One hidden turn or mirror swaps the rows below in pairs. Which row is each named row swapped with?
The rows were stretched afterwards, more along some directions than others.
q90: [-10.6   4.5  16.0 -51.8 -30.6 -31.0   9.4  16.1  25.6  14.3  11.7 -12.3
  -5.0   2.7   9.2   6.7 -21.8 -10.2   4.8   7.2  -7.4  19.1 -14.2  -4.1
   1.6  10.7]
q942: [-23.0 -22.5  44.6 -28.5  -2.8 -19.8 -11.3  -9.1  36.5 -24.5   4.2  14.6
  13.2  -7.4   7.2  16.5 -52.6  -0.7  -6.9  21.7 -32.5  17.4  -8.9 -15.0
   1.7 -10.9]
q665: [  1.9 -22.2  36.2 -28.4  -9.1   2.1  -0.2 -10.1  10.4 -15.4  12.2  -5.7
   8.1   5.9   3.5  11.5  -9.3  17.5  20.6  16.6  -3.3 -13.9 -23.1   4.0
 -21.2  -4.1]
q565: [ 15.9 -17.7  26.6 -42.9 -16.7 -11.4  -7.3 -15.7  12.3 -10.9   3.7  -8.0
   1.9  15.1  -1.6   9.5 -17.0   8.5  14.0  -6.1   2.5 -21.3 -16.3  11.8
 -14.6  17.4]
q152: [ -8.4 -14.5  30.6 -30.4   0.5  -8.6  -0.9  19.1  17.3 -20.0  -9.1  -9.1
 -21.1  -5.4  16.7  29.2 -28.3  15.7   4.0   4.9  -0.4   7.6  -8.6   6.1
  -9.4 -15.5]
q167: [ -9.7 -17.4  20.8 -37.7 -44.6 -18.5  15.9 -17.4  29.9  -1.6   7.5   2.6
  17.6  -5.2 -12.6  11.0 -38.8 -11.7  -8.9  13.4 -12.0  13.8 -19.9 -13.5
  -5.1  10.2]
q482: [ 14.0  -8.1  22.2 -30.5 -28.2 -20.2  -1.6 -20.7  15.5  -9.1   3.8   1.7
  -4.1  24.9   9.4  -4.2 -31.3  -6.1  14.8 -21.6 -13.0 -29.9 -30.2   5.6
   5.6  18.8]
q770: [ 12.6  -1.2  38.7 -13.6   2.1 -18.9  -3.1 -15.1  21.8  -8.8  12.6 -18.8
  13.8  -9.3   8.7  15.2 -48.2  14.0   1.6  -5.9  -5.4   4.6  -4.6   3.4
   8.2 -25.0]
q493: [ -4.9 -26.4  20.8 -28.5 -28.7 -10.5  10.3   6.0  31.7  -9.0   7.0  -2.0
  16.0 -16.7  -8.8  35.6 -31.5  -4.9   3.4   0.9 -11.0  14.5  -6.2   8.0
  -8.5 -20.5]
q348: [-19.2 -22.8  44.3 -23.0  -4.3   4.2  11.3  -6.8  10.6 -24.4   9.6   6.4
  17.5   3.3   1.4  22.5 -15.7  14.7   7.1  29.4 -13.5  14.6 -27.6 -24.0
 -16.3 -21.9]
q544: [ -5.6 -14.2  18.9 -38.5 -41.0 -52.5  10.8  20.5  26.1  -4.3  -0.8 -18.3
   2.4  16.3   9.7   7.4 -25.6  12.5  14.0   1.9  -5.3  -1.1 -10.4 -19.1
  -6.3   1.1]
q850: [  8.3  -4.8  45.5 -13.8  -7.3 -24.8  -1.2  -4.7  29.0 -24.0  19.7 -15.1
  12.2 -10.5  17.0  27.5 -48.1   0.2  -1.6  -0.9 -16.7  11.1 -10.6  -6.6
   4.8 -23.5]
q265: [-16.7   7.7   1.4  -8.1 -37.0 -16.7  -1.8   6.2  36.3  -5.8  15.6   8.0
  11.8   2.2  11.8  -6.5 -40.7  22.1   1.5  -3.2 -26.8  28.0  -3.4 -17.8
  10.9 -31.5]
q536: [-25.1  -8.8  17.7 -50.2 -15.5 -24.7  16.5  -5.7  15.0   7.5 -18.3   6.2
   9.4  -2.1  -9.4   1.5 -31.5  26.6  -1.8  11.4   2.1  22.9 -29.5 -19.9
  -5.1   1.6]
q872: [-13.2 -34.4  36.2 -31.5 -23.2 -30.0   6.7   1.3  22.6   0.1 -15.7  25.0
  -0.8   3.6  24.4  10.2 -34.5  -6.9  17.3   3.2 -21.6  -2.9   1.7   3.8
   8.9  -2.5]
q391: [-15.2   8.1  32.0  -6.8 -40.1 -34.5  16.4  -6.8  20.1 -10.4   9.7 -13.5
  19.0  34.6  15.0  11.4 -30.5 -16.8   1.6   3.6 -40.5  -6.9   1.6  -0.8
   3.5 -16.3]
q887: [-27.9  -6.2  18.7 -47.3 -24.1 -21.6   9.3  -3.6  17.8   8.1 -11.5   6.0
   8.6  -5.5  -8.4   3.5 -40.6  33.1  -0.3   6.5   0.2  18.7 -29.7 -15.0
 -13.4   3.5]
q541: [-17.6  16.3  13.1  -4.2  -9.3 -17.0 -11.2   6.7  21.1  -1.4  10.6 -18.2
  -2.1   6.5  20.0  16.0 -25.0  12.5  -1.7  14.6 -12.5   7.9  -2.2  -1.8
  11.1 -23.5]
q902: [-19.0  -2.4   2.3 -17.4 -49.4 -51.9  18.4   5.4  28.2 -10.3  -1.4 -22.4
  16.5  21.9  13.5  -0.3 -29.7  12.5   8.4  -0.1 -22.3  -3.9   0.8 -18.5
   0.8  -6.5]
q869: [  5.0  -1.7  51.4 -13.1  -1.2 -29.0  -6.4  -4.0  25.0 -19.7  31.6 -11.3
  13.6  -6.9  12.8  23.4 -43.7  -2.6   2.4   0.2 -18.4  10.5  -6.3  -4.6
   4.1 -18.4]
q408: [  6.8  -0.2  26.9 -15.1  -9.2 -27.2  -3.4 -23.0  19.0  -3.6   6.0  -9.8
   9.8 -15.2  10.1   3.2 -42.3  25.9  18.7  -1.8  -7.9  -4.4   7.1  -4.3
  14.1 -22.0]
q813: [ -6.8 -18.6   8.8 -25.7 -11.9 -19.5  30.0  -1.6  23.1 -22.5  24.0  -6.8
  10.2 -10.1  20.5  10.8 -12.1   1.1  14.6   6.4 -16.4   2.8  -3.0   9.9
  -9.8   1.1]
q347: [-17.9   1.4   0.4 -10.8 -30.2 -16.8   7.0   7.3  39.0  -8.0  14.1   6.2
  21.8  -2.2  15.2  -2.7 -36.3  24.8   6.7  -4.8 -19.9  29.2  -1.4 -16.0
  -0.7 -34.6]
q523: [-18.2   0.7   8.3 -24.1 -43.9 -42.5  18.3  -7.9  23.2 -10.4  -1.2 -14.0
  21.0  32.0   4.5   4.1 -23.5   1.4  -1.4   0.3 -31.9  -1.4   7.9 -14.0
   0.5  -1.7]
q648: [  6.7  -1.7   6.3 -10.4 -22.2 -24.3  -8.8 -19.3  24.2   0.8  -3.8  -1.0
   3.1 -13.6   9.0   1.7 -42.8  32.0  15.6  -8.1  -6.9  -5.4   1.3  -3.3
   6.5 -21.5]
q454: [-14.2 -18.4  45.0 -23.3 -22.1 -49.0  24.3  -5.4  30.5   9.6  -7.7   4.0
  22.6  12.1  13.4   1.5 -16.9 -17.2  28.7  -4.3 -31.9  -7.4 -13.8 -14.3
   8.2   7.8]
q852: [ -4.8 -20.4  38.4 -20.0 -25.9 -15.3 -20.2   6.6  41.5   4.2  -7.9   8.5
  -3.2  15.7  21.8   9.0 -23.1  -9.3  30.3   5.1 -23.8 -20.5  -9.5  -3.9
  -5.0  14.4]
q333: [ -8.1 -16.9  30.1 -11.3 -23.7 -28.3   5.7  14.8   8.1  -2.3  21.0  27.3
   1.9 -17.5  24.0  15.3  -9.7  -7.0  36.7   9.3 -23.0   4.4 -14.8   5.4
   4.1 -14.9]
q12: [-15.1  10.5  18.7 -14.9   0.3 -15.5  -6.4   9.0  17.3  -9.7   3.5 -16.6
 -15.1   4.5  26.1  18.2 -32.8  14.0  -2.6  12.7  -7.9   8.1 -10.3  -0.7
   4.9 -16.9]
q771: [-24.4  -5.2  25.0   1.4 -15.7 -29.5   5.1  18.4  23.4   9.5   9.1  -3.1
  24.7   3.9  17.4  12.5  -9.5  -3.2  24.0  11.7 -33.4  -1.3   8.6  11.1
  12.0 -29.7]
q745: [  0.8 -17.7  23.2 -17.9 -26.7 -36.4  14.8   9.3  16.7  -8.8  15.0  24.2
   5.5 -23.3  22.9  17.4 -10.6   3.0  36.0   6.5 -11.6   5.7 -16.3   1.5
  -6.6 -10.5]
q425: [ -1.5  -4.2  49.9  -9.1 -30.1 -29.7   2.5  13.4   6.3  -1.3  19.5  13.6
   1.1   9.2  29.8  21.1 -25.7 -29.3  29.3   4.1 -30.6  -4.4 -21.8  15.5
  12.1 -14.0]
q161: [-16.3 -14.1  26.3 -10.7 -17.8 -31.8   7.7  10.8  32.8  15.2  -4.2   3.1
  20.9   4.4  11.7   4.2  -5.8   0.4  32.6   0.2 -28.8  -3.5   7.4  10.5
   9.1 -18.7]
q382: [ 12.0   3.1   7.9 -19.0 -19.2 -17.4 -11.5 -27.1  25.1  -0.2   8.4  -4.8
   6.7 -10.1   3.1  -1.8 -44.4  31.5  11.5  -4.0  -4.7  -5.4   1.0  -3.1
   3.8 -13.2]
q775: [  8.5  -0.2   9.0  -8.6 -22.0 -23.8  -9.3 -18.2  29.8  -4.3   7.9  -5.4
   9.2 -14.7   7.4   2.9 -43.1  31.4  13.1  -5.6 -12.3  -3.2   2.0  -4.8
   6.6 -23.6]
q11: [ -2.1   3.7  -0.6 -46.5 -24.5   1.8  12.3 -10.9  11.8  13.9  -1.3  -0.6
 -16.1   6.6   7.8  -3.6 -22.1  23.0  -5.9  -0.3   9.3  16.9 -14.7  -1.6
   6.9  -8.3]
q531: [-17.7 -26.5  40.7 -26.3  -4.9  -3.0   9.2  -5.0  10.5 -19.8  15.2   0.9
  16.2   7.7  -0.9  20.0  -8.0  12.6   7.3  30.4 -14.4   8.7 -21.1 -21.3
 -17.6 -26.4]
q287: [ 12.4  -8.4  26.7 -32.8 -20.3 -17.7  -2.8 -19.1  15.1  -8.6   3.9  -8.1
  -1.8  22.8   5.1  -0.3 -27.9  -1.5  13.4 -19.3  -1.9 -31.1 -33.8  11.3
  -3.5  16.4]
q411: [-13.4  11.7  35.1  -6.8 -33.8 -28.7  10.2  -4.6  14.4  -6.5  15.0  -9.6
  16.2  34.0  17.2  10.7 -28.9 -18.0   1.6   4.1 -38.8  -0.5   1.7   4.7
  10.8 -17.3]
q763: [ -3.0 -11.6  15.6 -36.5 -42.5 -45.4  15.9  24.4  23.6  -5.3  -1.5 -18.9
   0.0  10.3  14.0  13.1 -27.2   8.7  17.5  -5.7  -0.1   3.2 -15.8 -15.4
  -4.2   4.7]
q947: [ 16.4  -9.5  23.7 -36.0 -19.1 -14.9  -8.2 -16.6  15.4  -5.3   2.6 -11.2
  -3.8  15.4   3.9   1.1 -24.4   2.8  13.5 -15.7   0.6 -28.0 -21.7  20.2
  -7.7  18.8]
q511: [-28.6 -14.6  29.3 -40.2 -10.3 -11.4   4.1   5.7  12.2   0.3  15.0  -4.2
   5.2  -2.9   6.6   8.5 -46.8  24.3  -5.2   9.3 -15.2  15.5 -23.3   8.5
  -6.9  -5.1]
q72: [-13.6  -3.2  18.4 -37.6 -28.2 -28.0   9.2 -23.3  32.2  -8.1   0.4  -4.2
  13.0   1.2  13.0 -12.3 -43.2  23.0   2.7   9.5   2.3  14.5 -10.2 -20.6
 -20.5  24.7]
q605: [-22.0 -14.4  34.6  -8.9 -17.4 -41.2   5.9  10.7  32.2  15.2   2.7   2.6
  28.0   2.6  15.4   3.5  -9.3  -2.6  35.3   4.3 -32.0  -3.9   5.4   5.2
   7.6 -14.6]
q456: [  2.2 -30.2  23.0 -34.8 -25.3 -12.4  10.2   8.0  29.8  -9.7  -1.5  -2.1
   6.6 -12.2  -0.1  33.3 -36.4   0.0   7.9   0.5 -12.7  14.7  -2.8   5.4
  -6.9 -20.6]
q340: [-19.8 -16.7  40.1 -19.1 -17.8 -47.8  13.7   1.6  35.3  10.9  -5.9  -0.2
  24.2   8.0  14.4  -2.5 -12.8  -3.7  38.1  -2.2 -33.9  -7.9   8.0  -3.7
  17.5  -6.7]
q479: [-18.7 -10.7  18.3 -41.7 -28.8 -13.6  15.5   0.2  27.1   2.2 -24.3  -1.1
  -6.3  10.4   0.6   7.9  -9.7  -7.9   5.0   5.9   5.6  10.9 -20.4 -27.3
 -12.5  12.0]
q471: [-18.1 -10.7  51.8 -30.5 -16.7 -43.0  17.9   6.2  29.2   5.8   2.2  -0.2
  24.6  10.7  16.7   2.7 -19.1 -21.2  19.9   0.8 -23.2   2.8 -24.7 -19.9
   2.1  11.5]
q952: [-27.4  -4.7  15.7 -51.0 -25.2 -25.5  16.9  -8.5  17.3   7.5 -18.8   4.8
   8.2  -2.7 -11.1   2.3 -27.6  17.1  -1.9  10.5   9.5  25.2 -21.4 -28.7
 -12.8   7.6]
q619: [-18.2  -8.7  49.3 -26.0 -21.6 -47.0  17.1  -1.6  30.8   2.3  14.3   4.9
  23.8  13.7  10.6   2.6 -16.6 -24.5  19.6   0.5 -31.8   4.1 -18.4 -26.1
   3.1  11.7]
q83: [-20.6   6.2  15.7 -11.1 -40.6 -35.8  15.9 -12.2  24.0  -9.7   1.9 -12.0
  20.0  30.4   9.7   2.2 -29.6  -8.4  -2.2   1.4 -40.9  -5.4   6.6  -5.0
   4.7  -9.6]
q489: [ -1.9 -30.2  23.1 -38.7 -15.2 -10.7   9.6  13.7  29.1 -18.2   0.1  -0.7
  -2.2 -13.0   0.3  34.5 -27.4   7.8   8.4  -1.9 -10.1  12.3  -3.6   9.8
 -10.8 -17.8]
q730: [-23.6 -16.5  32.3 -12.4 -20.2 -47.7   8.6   8.1  35.4  11.6   1.8   3.8
  26.4   9.9  15.4   5.6 -10.1  -7.3  33.5   3.8 -39.0  -4.9  11.2   7.1
  10.7 -10.5]
q104: [  8.1  -6.2  12.1 -16.5 -33.0 -17.5 -20.2 -15.4  34.7   1.3  -3.8   0.3
  -1.6  -1.8   9.0   0.9 -42.0  30.1  17.6  -7.8  -8.5 -11.1 -12.0  -7.1
  -1.1  -5.0]
q602: [ -6.0 -18.0  38.4 -27.2 -23.7 -12.0  -7.1   3.8  43.8   0.8 -13.5   4.1
  -4.0  18.3  17.6  11.2 -19.4 -22.0  20.3   8.6 -16.0  -8.5 -14.8 -10.6
  -7.9  17.2]
q617: [ -9.3  12.0  11.2  -9.0 -34.7 -13.8   2.3  -7.2  28.1 -12.6  12.2   7.0
   8.4  22.8  13.0  -7.1 -48.8   2.7  -2.8 -10.4 -34.9   7.6 -26.1 -14.5
  21.5 -23.5]

q408 is swapped with q340
q531 is swapped with q544
q382 is swapped with q730
q11 is swapped with q872
q12 is swapped with q602
q152 is swapped with q479
q763 is swapped with q348
q493 is swapped with q887
q454 is swapped with q770
q265 is swapped with q333
q391 is swapped with q287
q745 is swapped with q347
q90 is swapped with q942

